A single turn carries every row of the set below to another of its rows. Some are shown first; where does it send the rows asked next?
Q270: [ 16.5   7.0  18.5   8.4 -24.9  -8.1 -20.6  -3.9   9.0 -14.4  -0.9 -12.0
 -15.9  32.0 -13.0   3.6  16.6  17.3 -31.6  25.8 -14.6 -13.5   8.0 -20.5
 -23.2 -34.8  12.1   5.3 -20.0   2.6   4.1  12.2]
Q106: [ 32.4  -4.1  20.3  15.5 -26.3  -4.2  28.8  -2.9  -9.3   6.3  22.2 -26.4
  12.4  52.4 -12.2   8.0  22.6 -14.1   9.4 -16.9   7.1   5.0 -30.8  -9.7
  10.5 -27.7  21.3 -10.4 -17.6 -30.0 -44.2 -23.5]
Q454: [ -3.9  -5.0   8.4  -1.4  -4.2   6.0  31.8  -3.3  13.4  -5.9  -5.2   4.5
  29.3  18.0 -16.5   4.7  -8.8   1.4 -12.2 -23.5  17.5  -3.9  25.1   8.7
 -14.7  -8.3  12.1  -3.0 -49.5 -21.6 -49.4 -27.3]
Q777: [ 15.4  14.4  10.3 -13.7 -40.8  -9.2  -3.0  11.5  19.1  -7.5  19.4 -24.6
 -10.2  35.8 -15.1  22.6  36.9  23.2  -7.7   3.0  35.8 -12.5 -10.7  -4.8
  14.7 -40.3  17.0  33.3   3.5 -16.4  -9.4 -19.8]
Q682: [ -6.6  -2.9  25.0  -1.1 -16.0   3.4  -5.5   3.8  15.6 -14.4  34.9   2.7
  20.3   8.4   1.1  18.6   0.5 -12.2 -15.8   6.3  17.0  14.8  11.7  10.6
 -26.1 -19.3 -11.4  37.4 -37.3  11.1 -37.1   8.7]
Q852: [ -7.5   9.3   1.6   7.9 -26.4  -3.7  -9.7  -6.3   8.5 -11.6  23.1   5.0
  30.5  11.1  -4.1  16.5  -0.5 -11.0 -11.8  -4.2  14.6  22.5  22.4  17.9
 -28.7 -28.6   4.6  33.2 -35.0   9.5 -34.4  -3.9]
Q757: [ 33.6  -5.8  25.1  11.7 -22.8  -2.7  31.4  -1.6  -7.3   7.5  23.3 -24.4
   9.2  51.3 -10.4   8.0  21.4 -15.8   8.6 -15.4   7.0   2.6 -32.6  -9.9
  11.7 -26.6  18.1 -10.3 -18.0 -29.1 -43.6 -19.5]
Q436: [ 36.8 -28.5  -6.3   5.0 -33.1 -14.8   5.7  -5.2  -4.4  -0.5  -0.7  22.6
 -14.1  21.1  -5.6  31.6  19.5  16.0  -1.7  12.1  -9.2 -17.5  -9.3 -16.9
  -2.3  -5.4   5.3  13.3 -27.4  16.0 -30.2 -43.9]
Q103: [ -3.7  15.0   2.6  -1.3 -21.9  -3.1   3.4  -9.0   8.2  -6.2  22.0  10.3
  26.7   8.1  -0.8  11.3  -5.3 -15.5 -10.6 -13.6  12.5  23.4  23.8  22.7
 -22.6 -29.9   4.9  27.2 -33.2  10.7 -32.9   4.0]
Q490: [ 17.9  10.8  22.0 -20.3 -34.5  -6.5   2.7  15.5  22.7  -6.4  23.7 -23.1
 -16.1  34.2 -11.8  21.5  35.1  19.8  -9.7   4.3  35.9 -16.1 -15.3  -5.9
  17.4 -37.6   9.8  32.9   2.6 -15.5 -10.1 -13.1]
Q671: [ 33.0  -8.9  29.4  12.5 -22.2  -1.1  28.9   1.2  -6.0   6.0  26.6 -26.5
   8.4  51.2  -9.5   9.0  23.5 -14.5   7.4 -11.8   8.3   1.6 -34.7 -13.3
  11.7 -23.6  14.7  -8.7 -19.2 -28.6 -46.3 -18.3]
Q271: [ 21.9  14.9  24.4 -27.1 -31.0  -6.0  13.3  12.9  23.3  -3.2  22.8 -18.2
 -19.2  31.1  -8.6  17.6  30.5  15.5  -9.2  -3.4  34.9 -16.5 -14.3  -2.1
  22.6 -37.2   9.2  28.7   3.5 -14.6  -8.9  -5.3]
Q134: [ -9.3  -0.1  13.1   7.4 -23.7   0.5 -13.7   0.4  12.5 -14.8  31.3   1.0
  27.1  11.2  -3.3  20.3   3.3  -8.8 -14.1   5.5  16.6  17.9  15.7  11.3
 -30.3 -23.3  -3.3  37.4 -36.6  10.6 -36.6  -0.9]
Q319: [ 24.1  18.9  15.9  -5.5 -19.4  -9.5   2.4 -10.2   7.6  -5.8  -6.0  -1.5
 -20.1  25.9  -7.3  -5.6   7.3   8.6 -28.5   5.7 -16.8 -11.9  12.2 -10.7
 -11.8 -38.0  15.5  -6.2 -17.5   3.0   9.0  22.9]
Q109: [ 20.8  25.2   4.2 -21.7 -38.2 -11.2  12.7   3.5  17.1   0.1  14.1 -15.9
 -12.2  32.3 -12.3  14.8  29.4  16.6  -5.3 -14.0  33.0  -9.8  -5.6   4.0
  21.7 -45.7  22.9  24.7   5.8 -16.2  -6.2 -14.4]
Q832: [ -0.6  -9.9  22.7  -8.1   1.2   9.7  37.2   1.9  17.8  -6.9  -0.5   4.2
  23.6  15.8 -12.7   4.1  -9.1  -1.5 -14.5 -21.2  18.5  -8.3  20.5   6.6
 -12.5  -3.0   4.9  -2.7 -51.0 -20.6 -50.2 -19.0]
Q32: [ 18.7   5.4  28.9   0.0 -18.0  -5.7 -11.4  -0.9  12.7 -12.9   1.8  -8.9
 -22.0  29.1  -8.6   1.3  14.5  13.0 -32.3  24.8 -14.5 -16.4   4.6 -20.8
 -18.0 -31.1   6.4   3.1 -20.9   3.3   4.6  21.9]
Q354: [ 39.2 -33.0   5.4  -0.1 -27.5 -12.0  11.3  -0.6  -1.3  -1.5   3.6  23.1
 -19.7  19.2  -3.3  31.3  19.4  13.6  -2.8  14.4  -9.5 -20.6 -13.1 -18.9
  -0.5  -1.5  -1.7  13.9 -28.5  16.7 -30.2 -36.5]
Q548: [ -8.1 -22.3  26.7   2.7  -2.5  12.1  18.6   9.0  20.3 -14.4   5.2  -4.1
  26.6  20.1 -17.2  12.6  -0.6   5.8 -16.9  -2.2  21.2 -11.0  14.5  -2.6
 -22.0   0.6  -0.9   7.3 -52.9 -21.2 -53.4 -25.8]
Q703: [-10.1 -16.8  14.1   8.9  -8.2   7.5  12.7   4.1  16.5 -14.6   0.8  -4.3
  32.0  21.6 -20.0  13.4  -0.1   8.8 -14.4  -4.8  19.5  -6.3  19.6  -1.2
 -24.2  -3.7   7.5   7.0 -52.3 -21.5 -52.9 -34.9]
Q92: [ 20.3  20.9   5.5   3.1 -25.4 -12.5  -7.4 -13.9   4.0  -7.5  -8.3  -4.2
 -14.9  28.4 -10.9  -4.0  10.0  12.0 -27.3   7.3 -18.2  -8.6  16.0  -9.9
 -16.4 -41.4  21.9  -4.3 -17.8   1.7   7.9  13.8]
Q357: [ 17.1  21.7   1.6 -14.2 -42.3 -12.1   1.3   6.1  16.3  -3.7  14.8 -20.6
  -7.6  34.6 -15.1  19.1  33.0  21.3  -5.9  -6.4  34.2  -9.4  -6.1   0.3
  17.6 -44.6  22.8  29.2   4.9 -16.4  -7.6 -21.3]
Q223: [ 29.9  -9.5  24.7  18.4 -26.3  -2.4  20.5   0.6  -8.2   3.2  24.9 -29.1
  12.5  54.1 -13.6  12.2  26.8 -11.6   8.1  -8.0   8.0   2.8 -34.0 -14.7
   8.0 -24.5  17.4  -6.6 -19.3 -29.5 -46.1 -25.8]
Q816: [ -2.8 -17.8  30.9  -5.6   3.3  12.4  30.7   7.7  20.5 -10.3   4.9   0.9
  21.7  17.3 -13.1   8.3  -5.3   1.3 -16.0 -10.1  20.2 -11.6  14.8   0.9
 -15.9   1.1  -2.0   2.2 -52.4 -20.4 -51.9 -18.2]
Q329: [ 16.6  14.7   6.3   9.6 -28.6 -11.8 -18.5  -9.9   5.0 -12.0  -6.4  -9.3
 -12.0  30.8 -14.0   0.6  14.7  16.5 -29.3  17.0 -15.8  -9.7  13.3 -15.6
 -21.4 -39.0  19.8   0.5 -18.8   1.5   6.5   8.3]
Q711: [ 44.3 -22.0   1.4  -9.8 -24.0 -13.1  28.5  -6.5  -3.0   5.5  -2.0  31.4
 -23.0  15.7   0.8  25.0  11.4   7.1  -1.0  -1.2 -11.3 -19.3  -8.6  -9.8
   7.2  -4.5   2.4   4.9 -26.9  16.7 -26.2 -29.5]
Q643: [ 22.8  12.1  26.2  -6.7 -15.9  -5.5  -0.2  -4.2  11.6  -8.4  -0.3  -4.0
 -24.1  25.2  -6.3  -3.5   9.7   9.0 -31.1  14.6 -16.0 -15.7   6.7 -15.3
 -13.6 -33.4   7.6  -2.6 -19.2   3.3   6.2  27.3]
Q970: [ -0.4  11.4  15.7  -8.9 -15.1   0.5  11.7  -5.3  12.8  -5.8  26.9  12.2
  19.3   4.6   4.2   9.6  -7.6 -20.2 -12.0 -13.7  13.8  18.3  19.8  21.9
 -18.5 -25.9  -2.8  26.5 -34.4  12.4 -32.8  13.8]
Q956: [ 23.3  22.4  15.4 -27.7 -32.4  -8.3  18.4   8.3  21.5   0.1  18.4 -15.4
 -16.8  30.4  -8.6  14.2  28.7  13.9  -6.7 -12.8  33.9 -13.7  -9.0   3.0
  25.1 -41.3  16.0  25.0   5.8 -15.7  -6.5  -6.0]
Q298: [ -1.7   2.8  26.8  -9.2 -12.6   3.5   7.8   0.8  16.6  -9.7  32.8   8.8
  17.0   6.5   5.2  13.1  -3.8 -18.0 -14.6  -3.3  15.6  14.6  13.3  16.0
 -20.8 -20.9 -11.1  30.3 -35.6  12.8 -34.5  15.9]
Q842: [ 31.3  -5.6  18.7  18.9 -28.1  -3.7  23.5  -1.8  -9.8   5.0  23.1 -28.4
  13.9  53.2 -14.1   9.9  25.8 -12.2   8.7 -12.2   7.9   4.6 -31.6 -12.4
   8.3 -27.3  20.9  -8.5 -17.7 -29.7 -45.3 -26.5]
Q435: [ 39.5 -21.0 -13.5   3.4 -33.6 -18.0  12.7 -10.9  -7.1   2.4  -5.1  26.8
 -13.4  19.7  -5.7  28.0  16.1  13.7   0.8   1.8 -11.5 -14.1  -4.6 -11.6
  -0.2  -8.9  11.2   8.8 -26.5  15.4 -27.1 -44.6]
Q161: [ 42.8 -18.0 -10.5  -4.2 -29.6 -16.3  22.8 -11.9  -6.1   5.6  -5.7  30.9
 -17.1  17.4  -1.7  24.7  12.1   9.2   1.9  -4.7 -11.7 -15.3  -4.1  -8.4
   5.0  -8.9   9.1   4.6 -25.7  16.0 -25.8 -36.8]
Q651: [ 43.2 -28.9   8.7  -8.3 -23.0 -11.0  21.7  -1.9  -0.2   1.5   2.9  28.0
 -23.6  16.9   0.7  28.0  15.3   9.5  -2.3   7.6 -10.3 -21.4 -13.2 -15.2
   4.3  -0.9  -3.2   9.4 -28.0  18.1 -28.1 -29.6]
Q880: [ -7.2  -9.4   4.9   7.5  -9.2   4.3  18.5  -1.6  12.9 -10.2  -4.1  -0.7
  34.0  19.9 -20.3   8.3  -4.4   5.6 -11.9 -16.1  18.7  -3.5  24.6   5.0
 -21.6  -7.8  14.1   2.2 -50.3 -22.9 -50.4 -35.3]
Q510: [ 31.0 -11.0  29.3  15.5 -23.5  -1.1  24.2   2.1  -5.8   4.2  27.2 -29.9
  10.1  52.5 -11.4  10.9  26.0 -13.2   7.2  -7.3   8.8   0.8 -34.8 -15.6
   8.9 -23.8  14.1  -6.0 -18.9 -29.0 -46.4 -22.1]

Q548 -> Q703
Q32 -> Q270
Q435 -> Q161
Now find these:
Q134 -> Q852
Q271 -> Q490
Q757 -> Q671

